Here are some numbered points:
[ 0.  -0.2  0.9 -0.3  0.  -1.1 -0.6 -0.2 -1.  -1.4  0.3 -0.7  1.8 -0.6
 -0.9  0.8 -0.3 -0.7 -2.3] 0
[-1.1 -0.4 -0.1  2.5 -0.6 -0.2 -0.9  1.5  1.2 -0.6 -0.4 -0.1 -0.7  1.2
  0.4  0.8 -1.5  2.  -1.4] 1
[-1.3 -0.8 -0.6 -0.6 -1.9 -0.3 -1.   1.7  0.1  0.2  0.   0.4 -0.4  1.3
  0.5 -0.4 -0.3  2.  -0.3] 2
[ 1.1  1.4 -0.1  0.3  1.   1.6  2.1  0.5  1.4  0.2 -1.  -0.2  0.  -0.7
  0.1  0.6  2.   0.5  0. ] 3
[-0.1  0.1  1.2  0.  -1.5 -0.6 -1.2  1.2 -0.4 -0.9  0.  -0.3 -0.4 -1.
 -0.1 -0.4 -1.3  1.3  1.9] 4
[-0.4 -0.3  0.3 -1.7  0.1  0.1  0.3  1.3  1.3 -0.4 -0.7  0.3 -0.1  0.1
  0.5  2.8  1.3  1.1  0.2] 5
[ 0.   0.2  0.   0.2  0.6  1.6  2.   0.7  1.2  1.1  4.2  3.9 -1.4  2.7
  2.9 -1.   1.7  0.7  0.8] 6
[-0.6  0.  -1.2 -0.7  0.9 -0.9 -1.  -0.9 -1.3 -1.1  0.1 -0.1  1.8 -0.7
 -0.1  0.1 -1.  -1.8  0.4] 7
[-0.3 -0.5  0.6  0.  -0.4 -0.5  0.1  0.3 -0.5  0.  -1.  -0.2 -0.1 -0.4
 -0.1  0.5  0.5  0.   0. ] 8
Which three points above are nearest to each new point by angle, seen from the average point of the numbered points? Their numbers follow each, nearest first.
[ 2.3  1.9 -1.2  0.2 -0.1  2.4  2.1 -0.6  2.1  1.1  0.7  0.9 -1.   0.7
  0.   0.7  1.   0.  -0.4] 3 6 5
[-0.7 -0.8  0.6  0.4 -0.5  0.3  0.9  0.6 -0.2 -0.2 -0.4  0.6 -0.4 -0.4
  0.7 -1.1  0.6  0.6 -0.1] 8 6 3
[-0.2 -0.3  0.5 -1.1 -0.2 -1.1 -0.6  0.1 -1.1  0.6  0.4 -0.7  1.8  0.
 -0.7 -0.3 -0.4 -0.7  0.6] 7 0 8
[-0.1  0.3 -0.3  0.8  0.7 -0.3 -0.2 -0.6 -0.2  1.6 -0.7  0.3 -0.7 -0.3
  0.5  1.1 -0.1 -0.9 -1.4] 8 7 0
[-0.9 -0.2  1.2  1.8  0.8  1.4 -0.1 -1.6 -0.2 -0.8  0.8  0.5 -1.4 -0.4
 -0.2 -0.6 -0.7 -0.3  0. ] 7 6 8
[-0.4  0.   0.2 -0.7  0.4  0.5  0.3 -0.8 -0.1  1.2  0.2  0.8 -1.7  1.2
  0.9 -0.4  0.  -0.3  0.4] 6 3 8
[-0.8 -0.5  0.5  0.4 -0.9  0.3 -1.2  1.3  1.6 -0.8 -0.5 -0.3  0.1  1.7
  0.8 -0.4 -1.1  0.8  0.4] 1 2 4
[ 0.   0.3 -0.1  0.5  0.9  0.5  0.8 -0.2  0.1  0.2  0.7  1.4 -1.8  0.8
  1.5  0.1  0.8 -0.3 -0.2] 6 3 5
[-0.1 -0.1  0.2  0.1  0.3  0.5  0.4 -0.8  0.1  0.   0.3  0.7 -1.3  0.2
  0.8 -0.6  0.  -0.4 -0.2] 6 3 7
[ 1.1  1.3 -0.2  1.4  0.9  1.6  2.2  0.5  1.4 -0.1 -1.  -0.2 -0.1 -0.8
  0.1  0.4  1.9  0.5  1.5] 3 5 6
[ 0.2  0.2  1.4 -1.7  0.6 -0.6 -1.6  0.8 -0.7 -0.3  0.1 -0.2  0.8 -0.7
 -0.7  0.2 -1.1 -0.1 -1.5] 0 7 8
[-0.2  0.3 -0.3 -1.3  0.5 -0.3 -0.2 -0.5 -0.2 -0.8 -0.8  0.2 -0.8 -0.3
  0.6 -0.9 -0.1 -0.9 -0.4] 7 8 0
[ 0.2 -0.2  0.9  1.5  0.  -0.8 -1.1  0.2 -0.7 -0.8 -0.3 -0.2  1.3 -1.
 -0.5  0.6 -1.   0.   1.3] 4 7 0
[ 1.6 -2.3  0.6 -0.8 -2.7 -1.2 -0.2  1.4 -0.9 -2.3  2.  -2.5  0.2  0.7
 -2.7  0.7  1.   0.9 -1. ] 0 4 8
[-1.1 -0.7  0.5  0.4 -0.7  0.3  0.1  1.5  0.9  0.3  1.5  1.5 -0.4  3.2
  1.7  0.1  0.8  1.2  0.5] 6 2 1
